Look-ups in named tables: a row name and a column name give one cell, copied from the table.

deva
|  | tud | dap | samili | nilu |
|---|---|---|---|---|
| dira | -785 | -782 | 347 | 60 |
| ruk | 458 | 435 | -482 | -275 |
| libapit | 122 | 176 | 343 | 520 |

What is the nilu of ruk in deva? -275
What is the samili of ruk in deva? -482
What is the tud of ruk in deva? 458
What is the dap of libapit in deva? 176
What is the tud of libapit in deva? 122
What is the dap of dira in deva? -782
What is the dap of ruk in deva? 435
What is the samili of dira in deva? 347
What is the nilu of dira in deva? 60
What is the tud of dira in deva? -785
Row with the largest nilu: libapit

sibed
fields: zuf, zumil, tugaga, devalog, lare, rokebi, pir, dapad, ruz
zevup: [8121, 4306, 3785, 4190, 2209, 4559, 3436, 3459, 1867]
gat: [3505, 3087, 2808, 2353, 4119, 1777, 2438, 3095, 2769]
keluga: [1024, 3869, 4244, 3972, 5483, 3756, 4620, 4515, 5739]
lep: [3592, 4093, 4201, 4243, 4399, 4254, 4384, 4213, 4577]
dufune: [4957, 3868, 3651, 3648, 3571, 3563, 3512, 3696, 3285]
tuma: [183, 3342, 3659, 3092, 5950, 2485, 3783, 4065, 5268]
fiteki: [3425, 4298, 4513, 4536, 4541, 4596, 4618, 4445, 4816]
vibudeb: [4056, 4145, 3984, 4026, 4202, 4066, 3938, 3976, 3778]

What is the zumil of lep in sibed? 4093
What is the rokebi of vibudeb in sibed? 4066
What is the zumil of vibudeb in sibed? 4145
What is the zuf of vibudeb in sibed? 4056
What is the rokebi of fiteki in sibed? 4596
What is the devalog of fiteki in sibed? 4536
What is the rokebi of dufune in sibed? 3563
What is the ruz of keluga in sibed? 5739
What is the rokebi of tuma in sibed? 2485
What is the tugaga of tuma in sibed? 3659
What is the zumil of tuma in sibed? 3342
What is the zuf of gat in sibed? 3505
Row with the largest dapad: keluga

Table reg
,gup,vovesaf,lepu,fusar,roriva,zolotur,kupizi
salakel,92,170,63,196,39,217,138
zef,94,140,111,123,134,92,138
deve,134,92,170,63,196,39,138
lelilet,63,196,39,217,18,220,138
guz,123,134,92,170,63,196,138
soko,140,111,123,134,92,170,138

What is the vovesaf of lelilet in reg? 196
What is the lepu of lelilet in reg? 39
What is the zolotur of deve in reg? 39
What is the roriva of salakel in reg? 39
What is the fusar of zef in reg? 123
What is the lepu of salakel in reg? 63
What is the kupizi of guz in reg? 138
What is the lepu of soko in reg? 123
What is the kupizi of lelilet in reg? 138

gamera.tsv
	nav	ret	poteb	biv	lodit	lutug	lezaka	rozuzi	vun	tuk
vakiv	187	135	133	92	70	156	96	148	83	140
pido	133	138	131	125	124	123	113	134	124	143
mobo	109	99	117	120	139	107	144	131	129	134
zug	159	112	140	61	65	171	114	195	57	172

zug, rozuzi => 195
vakiv, rozuzi => 148
zug, nav => 159
pido, lezaka => 113
mobo, rozuzi => 131
pido, lodit => 124
pido, tuk => 143
pido, lutug => 123
zug, ret => 112
vakiv, biv => 92
pido, poteb => 131
Which row has the largest tuk? zug

Table tez
	detelus	luzudu
rak	0.716	0.377
sulagat	0.446	0.953
mozaf	0.054	-0.590
zomonaf	0.577	0.530
dezep	0.675	0.607
sevag	0.332	0.178
ketolu	0.245	0.896
mikil	0.763	0.970
dokad	0.328	0.254
sebunab	0.764	0.094
niv	0.751	0.112
daf	0.451	0.029
vunis	0.061	0.472
bis	0.222	0.870

What is the luzudu of ketolu in tez?
0.896
What is the luzudu of zomonaf in tez?
0.530
What is the detelus of rak in tez?
0.716
What is the luzudu of bis in tez?
0.870
What is the luzudu of vunis in tez?
0.472
What is the luzudu of sebunab in tez?
0.094
What is the detelus of sevag in tez?
0.332
What is the detelus of vunis in tez?
0.061
What is the luzudu of niv in tez?
0.112
What is the luzudu of mikil in tez?
0.970
What is the luzudu of daf in tez?
0.029
What is the detelus of bis in tez?
0.222
Row with the largest detelus: sebunab

nir:
|  | kom | gim |
|---|---|---|
| zel | 0.856 | -0.675 |
| lago | 0.223 | -0.340 |
| rof | 0.861 | -0.708 |
| pinaz | 0.749 | -0.566 |
| koz | 0.799 | -0.597 |
| dol | 0.442 | -0.423 |
| zakigu | 0.502 | -0.449 |
| fogo | 0.379 | -0.400 |
| vov | 0.275 | -0.360 |
| zof | 0.627 | -0.501 |
| rig | 0.326 | -0.379 |
| nebe | 0.691 | -0.530 |
| vozuped | 0.837 | -0.635 |
| risopu | 0.566 | -0.475 |

kom of koz: 0.799
gim of zof: -0.501
gim of pinaz: -0.566
kom of zel: 0.856
gim of risopu: -0.475
gim of zakigu: -0.449
kom of vozuped: 0.837
kom of pinaz: 0.749
Which row has the largest gim? lago

govosa:
|  | faz | sal | vun | zaz | kat |
|---|---|---|---|---|---|
| bebafa | 111 | 132 | 100 | 179 | 67 |
| vuta | 219 | 201 | 155 | 243 | 142 |
| nar | 124 | 143 | 97 | 202 | 59 |

kat of nar: 59
faz of bebafa: 111
sal of bebafa: 132
vun of nar: 97
vun of vuta: 155
zaz of bebafa: 179
kat of bebafa: 67
zaz of vuta: 243
zaz of nar: 202
vun of bebafa: 100
sal of vuta: 201
kat of vuta: 142
faz of nar: 124
sal of nar: 143
faz of vuta: 219

rulad.csv
,mana,lizi
setelo,8.5,5.1
kem,3.4,7.0
rog,2.4,2.2
milevep,3.7,7.9
ges,8.6,5.2
zuvesa,3.8,6.8
zakir,7.5,7.7
dun,8.9,1.8

What is the mana of setelo in rulad? 8.5
What is the lizi of zuvesa in rulad? 6.8
What is the mana of zuvesa in rulad? 3.8
What is the lizi of setelo in rulad? 5.1
What is the mana of dun in rulad? 8.9
What is the mana of zakir in rulad? 7.5
What is the lizi of zakir in rulad? 7.7
What is the lizi of kem in rulad? 7.0
What is the lizi of ges in rulad? 5.2
What is the lizi of dun in rulad? 1.8
What is the lizi of rog in rulad? 2.2
What is the mana of ges in rulad? 8.6
What is the mana of kem in rulad? 3.4
What is the lizi of milevep in rulad? 7.9
What is the mana of rog in rulad? 2.4
What is the mana of milevep in rulad? 3.7

